Rotation paths and how fast each direction turns (degrees a step):
Each turn is a multiple of 5 degrees from 10 to 175, or 0.
path 1
[-32 -12  61  -1 -32  -3  20  22 -29 -20  31  36  -6  17 -19 -29  12 -13
   2]
[-36 -20  52   1 -11  -6   7   9 -43 -22  26  34 -22 -27 -21 -29  17  -1
 -27]
[-31  -6  62  18  -7  -2  -1   6 -23 -33  13  14 -17   6 -42 -45  27  -3
  -4]
[-20  -9  71  12 -33   4  26  11 -30  -4  32  27 -19   7 -19 -34   5  -9
  -6]
[-26 -13  56  16  -8   5   7  -6 -41  -9  19  20 -30 -33 -29 -37  12  -2
 -31]
[-18   5  62  28 -16  10   5  -6 -22 -20   6   4 -23   8 -49 -49  15 -10
  -6]
[-13   1  62  15 -38  17  31  -2 -33   4  23  21 -23  -3 -25 -35  -9 -19
 -16]
[-19   1  44  17 -15  15   8 -14 -39 -11   3  13 -29 -34 -42 -42  -1 -14
 -37]
[-16  18  53  21 -31  20   9  -8 -21 -20  -5   2 -15   9 -52 -49  -2 -26
  -9]
[-13   7  45   4 -48  21  30  -1 -35  -1   7  24 -18 -14 -26 -33 -23 -32
 -24]
[-22   9  28   7 -22  15   3  -9 -34 -26 -14  15 -19 -35 -45 -44  -7 -27
 -37]
[-18  20  41   3 -41  16  11   4 -17 -33 -14  12  -5   8 -46 -47  -9 -39
  -8]
[-17   4  34 -12 -49  12  25  13 -31 -18  -1  32 -10 -22 -20 -33 -23 -38
 -29]
Speeds:
[ -7  13 -20  -7 -13  13  -1  -9  -5   0 -13   0   6   1 -11   4 -15 -14
  -4]
20
[ 25   3   1  -1  -4  -5   1   5  14  -9 -11  -4   1 -15  11 -15 -11 -10
  -2]
10
[ -2   7   0   8  11  -1 -15  -3   9 -16 -12 -13   3  10 -18 -10  13   2
   7]
125
path 2
[ 18  23 -25  26  32 -16 -60  -5  28   5 -14  23 -14   0   6 -35   4  14
 -42]
[  6 -28 -29  39  12   6 -41   0  24 -26 -16  34   0 -29  -1 -36 -16   1
 -41]
[ -7 -22 -31   6   8  17 -55 -12  22  -7  -3  -9  -6   9  -7 -59 -28  27
 -34]
[ 23  16 -43   8  -5   1 -63 -12  29  20 -12  10   0   0   8 -38 -20 -19
 -36]
[ -6 -13 -15  20 -20  14 -48   9   9 -21 -15  21  22 -18  10 -55 -13 -31
 -43]
[-19 -10  -2  -7  -6  23 -57  23  32   1 -17 -10  15  21  10 -51 -13  13
 -43]
[  7  14 -14 -11   1  -4 -59   9  32  15 -23  13   5   4   0 -14   3 -18
 -71]
[-15   5   8  22  12  -5 -48  12   3 -31 -16  27   8 -12   3 -46  15  -9
 -64]
[ -8 -12  -4  21  30   5 -50  26  43  -7 -24   9  -1  10   9 -37  -1  38
 -42]
[ 12 -12 -31   6  25  -6 -50 -13  33   1 -16  19 -15 -12 -18 -12  -7  10
 -66]
[  2   5 -23  31  19  -5 -52 -22  -1 -26   1  20  -9 -12  -3 -63  -5   6
 -40]
[ 11 -15 -34  33  10  16 -55  11  41   1 -18  12   2  -1  18 -49 -26  15
 -14]
[  6 -28 -40  -5 -14  17 -52 -14  28  -1 -11   5   4  -9 -13 -30 -31 -15
 -52]
Speeds:
[  6  21   3  17   0 -10  -1   0 -12  -5   1  14   2  -7  11 -10  10 -15
   6]
110
[-10   7  21  -6   7  -6   1  17   2  -2  -8   3   4   5   0  11  17   2
 -18]
40
[ 16  -1 -11   2  -1  -3   1   6  17  15 -10  11   1  -8   4  23  -2 -12
  -3]
130
path 3
[-40 -12 -13  -9   7 -14 -21 -32  -4 -14 -12  -2  20 -40  -7 -30  35  49
   6]
[-22   1   5  -1   9 -16 -11 -11 -47  10   3 -14  10 -24 -26 -36  34  53
  -9]
[-33  -6 -23  23 -11 -24 -25 -41 -28  10  -1   5  20   3 -11 -32  19  51
  -1]
[-41 -12 -14  -4   6 -14 -22 -28  -4 -12 -12  -3  18 -37  -4 -30  38  47
  14]
[-22  -5   2  -1  12 -19  -9 -15 -46   9   5 -17  11 -27 -21 -35  34  54
 -13]
[-31  -3 -21  20 -11 -21 -27 -43 -27  10  -6   9  22   1 -17 -30  19  51
  -4]
[-43 -12 -16  -2   8 -11 -20 -24  -7 -14  -9  -5  16 -34  -5 -32  40  48
  20]
[-21  -9   1   0  13 -22  -9 -20 -44  10   6 -17  11 -27 -16 -34  31  52
 -19]
[-31   0 -17  18 -13 -17 -29 -41 -26   9 -11  10  22  -1 -21 -32  19  51
  -5]
[-44 -12 -15   0   6 -12 -20 -19 -10 -12  -6  -7  16 -30  -6 -31  40  51
  26]
[-22 -14  -3  -1  15 -25  -8 -24 -42   9   9 -17  13 -32 -12 -34  32  51
 -23]
[-29   4 -15  13 -12 -15 -29 -39 -25   8 -14  15  22  -6 -27 -33  19  51
  -6]
[-44  -9 -16   6   5 -13 -18 -17 -16 -10  -1 -10  13 -25  -6 -33  41  51
  29]
Speeds:
[  4  -8  10 -10 -28  -8  11   3  -7 -20  -6   0  -4   7   5   0   1  -6
  -1]
0
[-5  5  9 -7  6 11  3 25 -5 -5  0 -9 -5 -8 -6 -3 14  2 21]
125
path 4
[  9 -14  11 -16  32 -29  33   9   6  -4  40  24  15 -44  -3  48  38  -5
   5]
[ 20  20  29  -8  15 -14  30   6  14   5  61  26   5 -43   1  24  28 -24
 -21]
[ 13 -13  12 -12  35 -24  29  17   9 -10  38  11  17 -44 -10  41  48  -8
   1]
[ 17  24  33 -11  13  -7  29  10  16   3  58   9   5 -41 -10  20  40 -29
 -21]
[ 10 -16  22  -6  35 -15  21  18   7 -14  40   0  17 -41 -20  35  59 -10
   0]
[  8  20  43 -11  10   1  25   6  14   5  56   0   3 -35 -16  15  48 -30
 -17]
[  0 -22  35  -2  36  -6  11  13   3 -10  41  -6  17 -35 -25  29  64  -9
  -2]
[ -6  14  52 -14   9   4  22  -4   9  12  56  -4   1 -25 -21  15  52 -30
 -10]
[-12 -29  45   2  35  -6   7   4  -4  -2  44   1  18 -26 -24  29  58  -5
   0]
[-18   6  58 -14   8   2  20 -13   2  21  54   4   2 -20 -16  18  46 -26
  -3]
[-18 -34  49   4  34  -8   5  -5  -6   3  48  14  20 -22 -16  29  47   0
   0]
[-24   4  55 -20   7  -4  25 -21  -1  27  54  17   4 -16  -9  26  37 -20
   2]
[-16 -32  47   5  35 -14   6  -9  -9   9  52  30  21 -24  -7  34  33   5
  -3]
Speeds:
[-12  -8   4  -1  -1  -7   1 -14  -8  13   3  22   2   6  12   8 -18   9
   6]
20
path 5
[ 16  27 -22  -3  -4 -32 -29   4  -1 -17  51  45 -47  -6 -23   4 -17  20
  11]
[ 21  34 -33  14   8 -34 -17  -5  -5 -20  48  30 -30 -14 -14  27  16  40
   0]
[ 25  22 -26  18  18 -28 -16 -12 -32 -32  45 -11 -18  -4  -9  27  12  51
 -18]
[ 15   8   2   1  -1 -23 -32   6 -43 -45  46 -28 -19  14 -12  20  -9  42
 -19]
[  8  11  27 -11 -12 -23 -46  38 -19 -38  44  -7 -26  20 -15  12  -2  36
   2]
[ 30  25  24  -4  -1 -19 -35  47  -3 -15  37  11 -32  16 -14   1  28  40
  21]
[ 53  29   1   6  22 -11 -15  26 -18   0  32   7 -43  11 -16 -21  30  42
  16]
[ 52  20 -16  -1  21  -7 -13   0 -36  -8  36   2 -53   6 -22 -33  -9  26
   1]
[ 28  16 -21 -12  -3 -16 -26  -2 -24 -25  48  22 -55  -3 -27 -15 -35  16
  -5]
[  8  21 -24  -2 -15 -25 -30   1   2 -28  52  39 -46 -12 -23  18 -11  27
  -1]
[ 17  24 -29  18  -3 -30 -21  -4  -4 -24  49  21 -25  -8 -12  36  23  49
  -1]
[ 28  13 -15  24  10 -27 -20  -6 -34 -30  45 -20 -13   8  -4  26  16  57
  -9]
[ 20   4  13   3   3 -27 -34  13 -45 -35  46 -30 -17  26  -9  11 -10  41
  -5]
Speeds:
[-15  -5  10 -13 -16  -3 -13   8   3  -9   4   8  -4   3  -5   0 -22 -12
   1]
80
[  7  12  -1  -6  20  -8   7   2  -1  11  -2  14  -7   2  -1 -18 -10 -15
  11]
45
[ -3 -16   5  19  15  10   1  15  -3  -5   2   4 -17 -10  11   9  -5  -6
  -1]
0
[  7 -16 -17  12 -15   1   2 -18   5   9   7  13  -7   1  -1  -2  -9   2
  11]
40
